m =
[[50 61 34 54 67 47 36 50 52 15 47 52 58 36 68 13]
 [64 62 45 35 82 43 64 35 34 48 42 44 44 54 40 12]
 [61 64 44 43 83 47 48 49 43 38 41 33 53 37 70 16]
 [57 44 52 49 53 58 42 64 51 58 41 15 52 19 79 60]
 [46 41 49 58 33 58 32 67 59 49 47 24 54 24 77 71]
 [33 51 35 53 35 35 39 31 48 19 52 80 46 65 23 29]
 [59 43 60 28 59 48 72 39 30 83 39 37 33 60 29 48]
 [64 49 59 29 70 54 68 45 33 79 38 24 37 48 44 44]
 [55 57 45 34 72 39 60 30 35 45 46 62 41 65 25 14]
 [44 40 53 34 38 41 64 32 38 67 48 59 31 72  8 57]
 [51 64 35 46 68 38 48 36 42 22 48 65 51 55 42  5]
 [27 44 35 60 22 37 31 41 54 21 53 77 50 60 31 47]
 [55 65 36 45 73 37 46 40 44 23 46 57 54 48 54  3]
 [51 33 60 33 43 50 67 43 36 84 44 38 31 56 26 67]]
The last entry, reading row by row: 67
Report the smallest entry in the last row.
Answer: 26
The entry in the top-right corner -> 13
Report the first entry of the smallest entry's row.
Answer: 55
Report the third smallest entry.
Answer: 8
The entry just left of the largest entry is 36
Report the first entry in the row that holds the largest entry.
Answer: 51
The entry just left of the smallest entry -> 54
The largest entry in the last column: 71
The entry directly above the smallest entry: 47
The third entry on the diagonal from the top-right corner: 37
The top-left entry -> 50
Report the top entry of the column that holds the largest entry.
Answer: 15
The smallest entry in the first column -> 27
Report the entry directly above 8.
Answer: 25
Report the largest entry in the last row.
Answer: 84
Report the smallest entry.
Answer: 3
The fifth entry, reading row by row is 67
Report the entry directly below 80.
Answer: 37
The 2nd smallest entry: 5
The second entry in reading order -> 61
Report the largest entry in the first row.
Answer: 68
The 2nd entry on the diagonal from the top-right corner is 40

((479, 370, 273, 389, 405, 383, 286, 269, 333, 264, 338, 285, 359, 314), (688, 481, 253, 447, 588, 619, 366, 252, 360, 270, 346, 314, 635, 612), (167, 424, 620, 399, 289, 311, 479, 613, 481, 599, 484, 540, 241, 246), (429, 465, 140, 307, 447, 585, 316, 132, 287, 240, 228, 252, 481, 569), (238, 610, 253, 282, 440, 801, 513, 230, 346, 371, 248, 406, 575, 874), (140, 649, 625, 421, 388, 740, 722, 594, 527, 682, 477, 681, 467, 776), (202, 443, 432, 351, 310, 374, 410, 423, 426, 423, 364, 421, 306, 362), (563, 414, 793, 666, 450, 279, 576, 829, 709, 674, 753, 646, 364, 293), (678, 453, 504, 567, 550, 471, 451, 512, 503, 497, 545, 481, 478, 384))
The entry just right of 414: 793
The 3rd entry in reading order is 273
Give the entry just left of the smallest entry.
A: 316
Give the entry just right of 588.
A: 619
Give the 2nd largest entry.
A: 829
Give the smallest entry.
A: 132
The 3rd largest entry: 801
Give the entry just right of 678.
A: 453
The entry just right of the smallest entry: 287
The largest entry -> 874
Give the entry just right of 286.
A: 269
The entry just left of 374: 310
Give the entry just left of the largest entry.
A: 575
The entry just left of 484 is 599
Give the entry just left of 512.
A: 451
The entry just left of 477: 682

Questions about the grid below.
1) Find the entry just right of 1852.
2) Find the 2nd entry on the main diagonal.
3) Find the entry just left of the largest entry.
4) Find the 1st entry in reading order.
5) Find the top-right entry.
6) Find the last entry of the largest entry's row.
7) Find the entry in the bottom-left corner.
8) Find the second smallest entry.
[[7753, 5160, 2369, 3259, 6736, 6960],
 [7097, 6381, 6668, 8264, 6694, 3817],
 [5768, 5048, 7197, 5072, 7411, 4117],
 [6069, 6069, 1852, 2385, 6785, 5237]]
1) 2385
2) 6381
3) 6668
4) 7753
5) 6960
6) 3817
7) 6069
8) 2369

x =
[[ 3  0  1 -2  4  2 18 -3  3  2 -1]
 [ 2  0 -3  0  7  5  1 -6  4  6 -4]
 [ 4 -1 -1  0  7  3  4 -6  5  4 -3]
 [ 2  0  1 -2  3  2 20 -2  3  1 -1]
 [ 0  0  0 -4  0  0 31  0  1  0  0]
 [-2  0 -5  0  5  7  0 -3  4  8 -5]
 [ 4 -1  0  0  7  3  5 -6  5  4 -2]
 [ 4 -1  0  0  7  3  7 -5  5  3 -2]
 [ 4 -1  0  0  7  3  7 -5  5  3 -2]
 [-3  1 -6  0  4  8  0 -1  3  9 -6]
 [ 3  0 -2  0  8  4  1 -7  5  5 -3]
 [ 4  0 -2  0  8  4  2 -7  5  5 -3]
 [ 3  0 -2  0  8  4  1 -7  5  5 -3]]
The 2nd entry, reading row by row: 0
Read off the third entry from the end, reading row by row.
5
Read off the first entry in reading order.
3
The entry in the bottom-right corner -> -3
Read off the smallest entry in the last column.
-6
Read off the third entry on the diagonal from the top-right corner.
5
Read off the 1st entry on the diagonal from the top-right corner.
-1
Read off the bottom-left entry.
3
Read off the entry directly above the centre entry.
7
The second entry on the main diagonal -> 0
Read off the top entry of the column that holds the largest entry.
18
The third entry, reading row by row is 1
Read off the 2nd entry on the diagonal from the top-right corner.
6
The entry just right of the centre entry is 5
Read off the entry directly above the largest entry.
20
The smallest entry in the first row is -3
Read off the largest entry.
31
Read off the smallest entry in the first column.
-3
Read off the entry just right of the largest entry.
0
Read off the 5th-last entry, reading row by row.
1
The largest entry in the last column: 0

Read these off the grid that follows.
1) Report the entry directly below the largest entry.
2) Report the third-last entry, reading row by row.
3) Report the second largest entry.
4) Report the first entry in reading order.
5) Report the fourth-last entry, reading row by row.
6) Report the largest entry in the last column.
7) Report the entry directly above the smallest entry.
8) Report the entry just left of 34.
-7	-1	1	-26	-22	-7	-8	0	-7	2	-1	-4	-12
9	-1	-1	-5	-2	0	32	34	-3	-17	3	4	-44
12	5	-5	-3	18	1	13	31	1	19	-5	-4	3
33	4	-13	5	1	-10	-12	2	-6	-29	-3	3	-28
1) 31
2) -3
3) 33
4) -7
5) -29
6) 3
7) -12
8) 32
